rotation steps, each row followed by its count of steps
The counts run from 0 to 544.
[140 142 155 187 137 133  42 177 139 103  71  87 120 107 135 135 131 140
 147 135 155 116 113 139 130 130 129 171  86 144 178 177 139 161 133 125
 123 138 101 113 121 142 124 143 176 119 150 150 110 113 118 150] : 247
[ 92 133 144 136 113  93  79 158 131  73  98  88 145 111 136 124 140 156
 152 160 133 122 130 180 136 135 139 129 105 176 154 182 140 150 109 121
 129 152  85 126 102 138 124 122 149  78 171 141 128 105 111 132] : 450
[131 127 169 182 125 120  58 158 148  92  99  80 140 111 150 120 109 166
 148 149 133  79  98 136 142 140 131 154  85 128 154 197 136 170 120 109
 128 127 128 120 111 138 101 104 151 117 148 147 104 129 101 156] : 512
[114 111 150 155  96 112  77 141 161  96 146 100 121 109 139 150 103 151
 137 146 144 109 130 147 148 132 141 141 119 152 180 190 125 175 109 143
 108 180  84 145 122 144 122 114 130 115 120 162 122  89 120 189] : 471
[138 132 144 204 126 125  69 132 165 110 132  88 106 117 161 149 109 125
 123 141 127  78  81 126 134 118 106 156 110 150 153 192 123 144 115 131
 108 146 144 119 130 144 146 146 157 128 116 154 101 118  93 146] : 37
[ 99 130 152 181 124 113  63 149 147  71 145 106 132 148 133 120 111 130
 129 151 126 104 116 124 136 142 137 167 130 180 168 211 139 153 104 154
  94 173 115 130 133 133 145 128 108 104 136 166 122 100 117 131] : 147
[110  83 122 154 110 104  88 171 124 117 112  94 147 121 137 121 140 153
 140 154  89 125 139 186 140 121 109 116 105 163 164 174 111 171 108 118
 100 165 106 130 108 106 130 131 187 119 145 158 106 103 107 170] : 494
[105  83 120 159 117  91 101 152 131 105 135  92 123 124 136 138 132 136
 126 146  97 106 115 195 139 116 109 110 113 176 165 185 114 147  96 143
  98 181  98 137 108 123 150 133 164 120 140 165 105 101 109 165] : 164
[116 130 132 196 116 130  66 146 138  75 128 100 115 119 140 113 136 136
 108 139 115 118  82 132 132 140 119 108 115 176 164 203 130 140  88 137
 134 154 136 113 133 118 150 121 156  94 138 164 118 109 149 132] : 210
[118 140 124 171 132 106  69 158 141  89 146 103 120 120 125 140 129 120
 112 151 130 130 108 160 128 120 114 142 141 194 148 175 124 145 102 131
  90 184  99 129 126 136 181 158 168 109 154 153  97  82 104 139] : 99
[124 125 136 174  99 139  86 181 133 122  86  82 111 141 127 115 124 145
 135 160 141 129  98 151 113 109 135 139 108 173 132 179 143 164 134 105
 122 139 120 135 135 123 149 127 207 103 143 184 120  99 100 153] : 491
[111 131 145 168 112 110  68 165 121  83 111  88 159 121 156  91 120 126
 147 166  89 111 117 158 149 144 119 129 116 165 140 191 146 174 118  98
 105 145 124 135 100 108 127 124 160 114 168 139 107 111 107 131] : 332
[100 123 144 150 105 120  77 178 146 115  91 103 130 131 134  75 102 119
 144 169 126  99  75 169 141 127  96 123 128 170 125 200 141 168 107 130
  96 140 108 133 109 100 131 136 161 124 142 154 115 129 127 139] : 441
[106 113 171 156 146 101  67 148 155 107 118 106 136 110 153 125  91 154
 130 151 129  74  84 160 144 142  92 137 100 157 145 203 119 154  97 143
 118 134 147 102 124 140 130 140 133 126 118 140 103 150 112 138] : 236
[118 120 139 193 119 125  67 131 151  96 140 100 107 127 160 142 119 132
 116 160 129  94  84 122 136 126 111 131  97 173 162 203 125 142 100 128
 125 150 147 108 133 135 147 125 156 113 109 162 113 114 127 131] : 480
[105 142 151 180  89 141  71 157 157  88 130 104 122 142 121  88  95 135
 136 155 140 119  99 130 138 141 138 135 144 170 130 195 139 177 110 107
 107 146 108 160 123 125 131 119 138  99 146 173 124  94 119 154] : 265
[120 121 153 168 131 105  82 142 133  77 137  91 105  88 127 180 121 145
 132 122 129  97 126 181 127 121 126 144 109 154 169 175 110 137 103 145
 104 155  87 131 122 150 147 143 153 123 149 148 104 100  92 162] : 520
[116 118 125 177 122 114  74 167 142 103 111 101 152 145 142  96 130 123
 143 169  85 114 111 160 134 125 109 150 114 157 149 178 125 176 129  96
  83 149 135 128  95 101 147 128 180 124 165 148  91 118 101 152] : 219
[108 132 154 163 114 106  79 180 141  97 100  83 127 119 116 134 103 138
 152 142 139  91 125 182 132 123 144 167 109 151 137 167 142 151 137 127
 108 131  72 146 115 150 125 146 158 109 167 150 112 110  74 157] : 401
[115 129 137 167 100 117 104 172 142 119 115  77 110 127 133 141 119 153
 140 166 138 122 121 178 121 111 139 126 106 179 124 169 134 169 127  95
 125 151 100 152 136 142 153 133 198  90 141 184 112  91  85 166] : 492
[133 130 151 177 148 128  52 156 147  69  81  97 124 123 100 135 129 164
 122 128 118  98  69 148 124 137 112 158 115 150 172 177 121 134 100 136
 114 133 117 118 125 138 143 126 149 117 151 151  93 123 119 156] : 188
[116 108 163 169 101 146  78 177 130 116  90  85 110 128 127 117 121 141
 136 141 135 126 109 146 126 125 130 122 107 175 155 197 144 162 106 143
 122 158 108 143 132 125 140 119 176 114 126 193 138 103 135 163] : 48
[124 145 146 153 119 129  51 166 160 120  97 108 106 124 137 108  96 111
 136 148 159  94  95 150 137 129 105 159 129 142 157 180 136 188 120 141
  88 147  90 138 119 124 138 154 163 134 140 145 107 119 126 168] : 198
[ 97 123 134 158 114 127  70 167 144 103  89 103 121 127 124 105 128 156
 124 167 141 126  78 156 133 128  98  98 118 191 143 198 124 158  87 141
 129 153 123 114 130 117 153 130 169  97 128 162 125 116 147 147] : 53
[100 126 144 183 121  94  95 146 159  69 129  86 134 133 127 127 120 138
 135 159 104  83  81 170 130 144 121 157 107 163 127 189 140 132 119 118
 107 128 124 128 100 130 119 110 137  92 153 162 101 120  80 157] : 395
[119 112 166 152  84 133  73 158 149 123 114  93 130 108 139 111  90 165
 128 162 146 103  86 160 140 119 122  99 127 163 119 197 132 165 102  98
 135 131 115 142 134 151 131 126 162 121 133 176 125 108  94 163] : 113
[124 147 153 181 156 117  44 164 150  69  96 109 131 121 133 125 119 158
 123 141 134 109  96 134 129 149 115 161 118 170 167 193 131 151  96 138
 112 130 134  96 132 127 149 136 137 107 135 140 108 129 127 127] : 301
[126 106 137 149 106 128  63 156 144 134 121 105 109 114 147 136 117 142
 125 150 133 106  99 156 137 119 113 103 101 154 183 192 105 172  98 142
  98 163 111 127 127 132 142 145 183 139 105 160 109 107 130 176] : 317
[ 97 104 150 166 123  95  94 137 142  72 129  73 131 105 132 149 124 178
 123 159 117  94  91 170 139 135 127 104 101 171 143 191 116 137  87 120
 143 147 118 122 121 152 120 107 146 100 132 167 115 113 116 158] : 119
[111 144 162 154 113  98  68 164 135  79 111  95 153 106 132 129 102 162
 147 156 152 106 143 170 138 134 139 147 122 168 131 178 137 159 116  90
 121 144  88 129 110 153 127 146 152  94 166 130 115 104  82 125] : 180
[129 128 158 144 133 102  64 163 139 102 110  98 154  80 163 147 115 171
 145 167 153 104 141 173 148 129 120 135 109 155 151 175 126 166 109 107
 117 149 109 108 113 158 126 146 167 111 146 123 114 116  87 139] : 181
[ 96 119 135 154 145  91  92 172 139  94 106 100 136 153 124 115 112 116
 141 174 109 100 105 196 135 125 112 164 120 171 134 196 140 148 127 135
  95 142  94 127  97 117 135 138 157 112 155 150  98 132  92 139] : 283
[104 109 146 181 126  98 114 151 148 105 126  75 115 125 137 147 103 146
 125 157  95  76  85 183 127 118 106 140 102 178 114 194 122 131 118 132
 121 132 141 123 126 135 139 132 164 114 117 180  99 130  85 156] : 281
[136 142 157 172 113 121  63 168 139 101  93  80 139 101 152 122 111 150
 134 167 132 102 101 154 132 121 123 124 100 162 117 176 134 175 126  83
 135 118 132 129 131 141 144 140 189 107 153 155 102 114  84 140] : 334
[118 113 127 183 144 102  93 155 151  93 105  82 123 106 127 154 126 159
 113 144 103  94  75 189 130 127  86 113 103 169 133 180 102 148 107 123
 131 137 131 107 128 137 153 137 180 111 128 164  93 117  97 150] : 10
